Each row is where one point has got to under a steady rotation. How many steps took it there?
The counts run from 0 to 254.
[113  98 141 108 120 163 147 152  95 128 117  88 112 148 128 192 132 159
  98 123 110  95 108 139 139 118 168 137 112 156 140 187  71 124 111 100
 171 146 156 136 128 129  70 130 148 106 132 107 132 153 131 129 142  80
 136 125 127 168 132 182 136 169 143 138 157 129 141  87 160 132 194 158] : 213
[120 124 129 105 121 115 111  98  52 158 139 117  90 127 121 131 127  87
  83  97 159 112 129  88 149 131 116 126  95 152 103 154  96  89 109 116
 166 149 127 125 114 170  98 142 156  83 117 124 112 186 144 118 133  73
 119 138 144 151 136 116  97 139 136 116 173  66 162 101 139 182 152 155] : 139
[ 98 126 149 105 133 174 100 123  85 138 149  97 126 164 152 152 107 124
  75 105 119 102 108  77 158 138 149 131 118 148 114 176  72 135 107 152
 171 148 101  95 123 150 109 145 126 115 115 112 112 164 130 131  91  84
 146 162 124 132 138 158 134 168 123  97 172  57 120 105 108 156 139 125] : 206
[ 97 119 119  98 111 144 124 122  64 150 155 120 111 150  92 167  95 144
 122 116 120  93 106 117 156 122 142  93 114 174  65 159  75 155 110 140
 165 169 138 126 155 102  84 114 136 124 136 103 119 158 160 118  98 118
 128 149 137 143 129 169 144 128 134  91 151 111 143 108 165 161 171 133] : 203
[131 121 106 142 121 159 145  90  68 112 147 139 127 103 100 146 138  97
  64 143 163 122 141  77 192 134 141  96 117  92 137 189 117 119 100 109
 137 129 128 149 114 169 102  65 150  52 104 139 141 119 142 104  98 104
  87  96 145 129 126 118 122 158 120 131 173 118 143 127 155 122 122 137] : 29
[ 90 124  80 137 113 136 142 116  38 148 155 111 108 127 121 136 112 135
  87 122 140 118 124  76 197 137 127 103 158 141 112 135  87 122  94 149
 149 135  96 111 127 135 117 100 111  98 117 127 121 170 149 114 126 108
 127 159 145 137 141 171 122 141 118 101 206  45 120  97 135 116 110 139] : 136
[124 132 149  87 134 170  95 127  72  99 158 138 116 148  85 159 123 131
  84 137 129  94 116  86 148 158 139 113 105 112  77 177  68 129 118 142
 147 142 123 121 134 118  93 129 109 102  79 118 176 160 121  81 108 157
 109 113 145 159 114 149 153 140 112 112 146 108 136 122 184 125 155 130] : 177
[143  98 129 111 123 154 114 110  65 127 127 133 130 126 123 153 110 114
  65 151 139 111 146  85 151 189 143 124 130 120 101 166  90  94 115 170
 117 115 104 100 140 139 121 120  97 109  97 127 141 129 115  76  84 115
 122 144 137 137 114 168 139 170 120  96 166  73 128 122 135 133 112 128] : 162
[114  61 129 100 131 101 140 122  77 131 121 131  99 139 101 176 106 118
  89 127 131 100 117 135 132 170 151  78 135 156  95 198  84 101 139 110
 143 120 129 121 102 152 103 113 160 119 126 134 131 135 141  92 108  91
 124 155 137 148  92 158 144 148 121 152 122 108 156 138 188 159 163 160] : 230
[ 81 104 116 146 112  92 133 113  68 129 174 132 138 155 105 159  80 128
 100 137 159 105 127  91 160 158 127  66 135 159 102 166  66 120 117 129
 123 124  90 130 139 139 112 115 125 122 144 140 119 172 117 143  99 109
 138 148 146 125  99 176 108 148 125 102 167  76 144 122 149 165 140 118] : 218
[124 122 149  73 114 118 113 128  86 145 151  95  98 146 110 149 132 119
 116 129 137 112 115 114 150 155 112 150  92 163 111 141  72 105 139 123
 204 164 135 155 137 145  81 127 122 108 118 110 110 177 143  96 112 127
 124 130 167 121 137 158 103 131 136  98 182  69 140 121 162 144 169 124] : 69
[ 99 102  98 122 130 157 159 136  67 149 117 100 133 138 113 177 142 140
  93 111 151 119 135  90 198 116 164 154 102 142 157 147  94 142  97 124
 159 139 130 117 154 155  89 129  91  94 138 113 147 159 128 133  91 100
 126 130 148 134 146 168 137 186 140 115 192  81 138  79 137 122 123 146] : 225
[104 147 111 159 111 159 133 103  69 131 170 135 139 131 129 151 106 170
  76 116 128  84  99 105 134 114 154 122 122 136  76 194  73 147  96 134
 117 119 136 156 151 114 111 134 109  94 114 112 146 162 117 130 101 107
 127 111 105 148 118 159 129 123 116  94 193  90 110  79 126 136 150 123] : 191
[134 163 154 135 131 160  92 121  57 124 160 123  94 117 118 152 117 140
  90 134 129  96 106 103 116 131 136 110 139  99 114 195 111 110  97  83
 169 132 155 156 101 154 117 118 171  90  93 118 135 162 157 112 130 106
  88  92 140 141 129 102 114 137 127 140 159 121 164 106 165 130 169 138] : 41
[132 135 133 164 105 161 103  89  58 147 171 137 111 122 139 116  87 131
  52 140 144  91 118  95 119 148 119 100 156 109 120 182  90  84 101 122
 129 115 110 132 117 142 117 109 150  91  87 123 115 142 118 128 122  57
 122 131 108 139 152 136  90 131  97 102 181  61 111 116 119 141 129 130] : 38
[120 115  76 138 113 124 119 115  52 153 173 137  95 114 103 147  90 153
  98 121 123 107 123 132 120 151 157  80 159 147  82 163 101 128 117  89
 134 118 141 141 124 124 108  86 125  74 102 138 141 156 173 106 114 119
  94 114 130 159 141 152 116 106  97 136 187 102 127  97 184 128 132 149] : 22
[108 128 106 119 114 139 150 114  67 122 163 135  98 128 115 160 135 137
 102  88 113 107 103 130 150 114 140 120  93 142 118 183 111 154 102  59
 157 163 157 157 121 141  91  97 133  56 122 126 143 150 142 159 123  83
 116  79 127 137 141 123 129 125 105 161 177 122 127  98 175 152 139 146] : 112
[129 133 153  86 127 162  97 109  68 107 156 135  99 130  94 153 113 128
  88 148 145  88 119  90 155 163 109  89 149 121  75 181  80 109 109 137
 166 138 101 113 124 137  91 108 159 120 101 115 120 152 148  81 135 136
 130 141 168 135 127 134 128 124 137 103 133 117 148 139 184 143 155 135] : 51
[ 93 131 132 151 139 169  98 121  77 106 160 131 123 161 123 156  95 129
  68 132 108  95  84  81 147 145 154  95 158 100 147 194  89 156 108  86
 127 117  99 117 101 155 117 123 116  86  92 121 150 142 115 153  90  96
 109 100 125 140 127 128 134 167  81 141 162  96 118 112 145 124 136 141] : 108
[123 130 112 121 121 172 125  99  74 117 133 118 135 122 111 126 130  96
  60 135 149 134 147  56 184 132 133 125  94 100 150 172  90 121 104 126
 131 134 122 115 126 170 106  94 122  68 104 129 131 149 110 107  97 100
  91 113 152 132 134 120 106 179 118 105 169  94 131 129 140 119 127 132] : 28
[129 142 120 172 124 180 127 112  71 116 164 134 141 127 138 173 103 177
  83 124 107  71  86 106 129 145 179 103 149 111 102 196  90 146  97 122
 117 115 125 146 161 131 115 115 121  97  96 110 144 133 126 144 102 113
 112 116 111 140 119 149 155 142 112 115 181 109 115  74 111 107 139 126] : 190
[ 83 140 156 100 135 123 109 117  56 121 154 120 111 177  81 157 114  99
  94 111 161  90  94  87 132 131 134 113 113 152 100 163  92 129 104  98
 169 140 109 106 112 144  93 164 121 111 115 127 155 191 128 138 129 108
 118 129 145 158 132 119 116 162 120 133 153  94 153 105 163 154 166 143] : 221
[ 92  90  87 143 124 113 132  91  71 152 182 143 150 131 110 167  95 128
  94 120 122 100 114 100 159 156 153  86  97 151  90 177  89 145 117 124
 125 128 100 120 155 143 119 104  99  98 117 147 145 140 131 133  50 136
 113 130 137 118 102 160 149 122 105 114 185  62 119 101 146 141 106 129] : 92
[113  73 100 139 114  89 153 107  85 168 153 130 119 125  87 182  97 105
  98 138 154 122 142 120 158 163 141  79 121 150 144 163  88 106 137  90
 137 138 121 164 137 156  94  78 127  72 136 155 110 151 128 121  97 101
 106 129 147 126 108 156 114 148 122 145 167  91 149 105 165 154 137 158] : 3
[121 109 145 121 113 140 147  98  58 143 149 143 139 137 101 171 106 135
  82 114 178  52 127 105 133 124 167 121  95 149  68 183  97 109  93 131
 124 121 149 135 169 129  73 155 121 113 118 105 179 138 118 124 109 130
 105 134 115 161 107 143 142 151 157 105 157 113 157  91 158 146 164 139] : 76
[130  70 103  94 126 176 123 140  98 136 135 109  94 130 122 177 115 125
  93 135  87 118 111 114 170 144 142 105 129 147 148 171  90 147 141 109
 171 169 123 123 126 131  86  77 161  82 120 136 100 131 146 114  96  84
 118 137 151 133 135 153 152 153 111 151 151 134 138 132 166 157 147 150] : 115
[131 112 106 152 117 170  99 115  64 139 162 115 113 111 149 131  93 138
  57 144 105 112 116  96 137 159 132  89 176 110 123 175  99 114 111 135
 108 113  97 122 119 147 132  78 137  96 102 126  96 127 137  87  99  83
 107 135 135 126 136 149 108 126  88 115 176  74 120 127 123 131 113 135] : 37
[117  99 107 150  96 142 134 108  69 147 179 120 133 109 117 158 126 147
  79 144 141 132 155  97 176 147 151 104 105 133 114 171  73 116 111 170
 127 148 131 143 155 127  90  55 142  90 125 141 119 139 124  72 110 109
 118 125 147 130 100 170 128 136 143 110 169  90 132 101 132 138 115 106] : 47
[146 117 143 119 135 149  99 149  68 123 142  98  99 124 124 148 120 105
  83 167 135 112 107  86 157 189 123 114 174 118 164 147 102 106 131 117
 165 118  99 118 106 161 113 113 116 101 101 140 113 148 145  77 121 101
  91 114 169 140 135 139 113 160 105 124 158  72 137 112 151 105 141 136] : 152
[ 97 122 123 136 151 151 111 110  61 117 153 101 143 165 130 145 125 126
  79 122 131 110 114  68 172 153 141 111 137 126 120 198  72 135 117 156
 161 144  88 120 129 172 133 135 116 112 130 104 105 133 135 126  71 112
 129 144 153 103 120 160 125 162 120  90 173  81 137 118 110 137 146 133] : 207
[103 133 135 120 136 115 161 133  56  99 136 115 117 142  91 165 129 131
  92 125 169  98 107 122 163 126 154 122 123 135 116 209  84 123  97 101
 173 134 158 171 121 169 106 118 150 101 149 106 132 139 154 129 117 107
 109 105 160 132 112 146 124 143 140 122 147 156 190 110 161 138 179 136] : 211
[164 109 125 125 117 135 143  94  63 105 157 149 114 107 136 153 120 131
  46 144 152  65 111  98 118 183 113 111 151 111 108 181 113  96  94 103
 116 104 119 125 135 161 120 121 128  94  85 128 148 119 118 115 117  91
 111 114 129 126 116 117 125 133 111 134 184  84 126 122 143 143 125 148] : 164
[104 103 143  83 120 124 126 101  64 105 149 138 114 168  87 144 122  86
  81 112 142 109 106  88 150 151 118 114  74 144  82 195  77 119 120 104
 154 134 121 124 111 159 100 153 119 103 107 128 139 148 128 112  74 125
 122 131 138 126 125 131 125 147  97 125 167  98 139 140 181 164 164 146] : 95
[150 125 111 141 103 162 155  92  72 127 148 151 111  92 105 154 141 125
  61 134 154  97 135 104 153 134 144  96 118 110 138 188 117 130  89  97
 127 127 149 145 138 155  91  80 158  58  88 134 143 140 123 124 138  90
  89 111 124 146 130 105 129 144 131 153 167 136 142 115 155 130 126 155] : 30
[102 128  85 140 113 119 126  97  49 155 158 114 107 107 128 149 115 108
  95 106 133 117 115  75 172 161 117  95 161 148 127 154 119 128 107 114
 161 134 103 139 118 159 125  97 134  74 124 131 104 165 165 125 113  84
 114 136 160 112 122 139 122 117 117 124 194  55 139 111 127 150 110 134] : 137
[ 93 109 124 150 104 129 144 108  76 145 135 107 121 131 117 149 127 118
  67 118 152 135 146  91 170 112 150 113  91 119 163 182  72 106 110 136
 121 130 128 147 114 145 105 102 148  74 135 157 122 157 101 130 111  64
 140 127 119 140 114 154  92 167 117 121 173  96 151 116 140 153 142 132] : 128
[150 147 110 153 108 161 152 116  55 160 162 106 115  83 152 155 129 152
  83 123 140  89  98 119 152 142 148 135 132 135 138 161 117 122  99 117
 164 138 132 175 151 159  85 109 146  73 118  96  98 129 156 130 129  80
 106 115 141 113 148 140 126 116 144 111 201  86 140  83  94 132 133 135] : 56
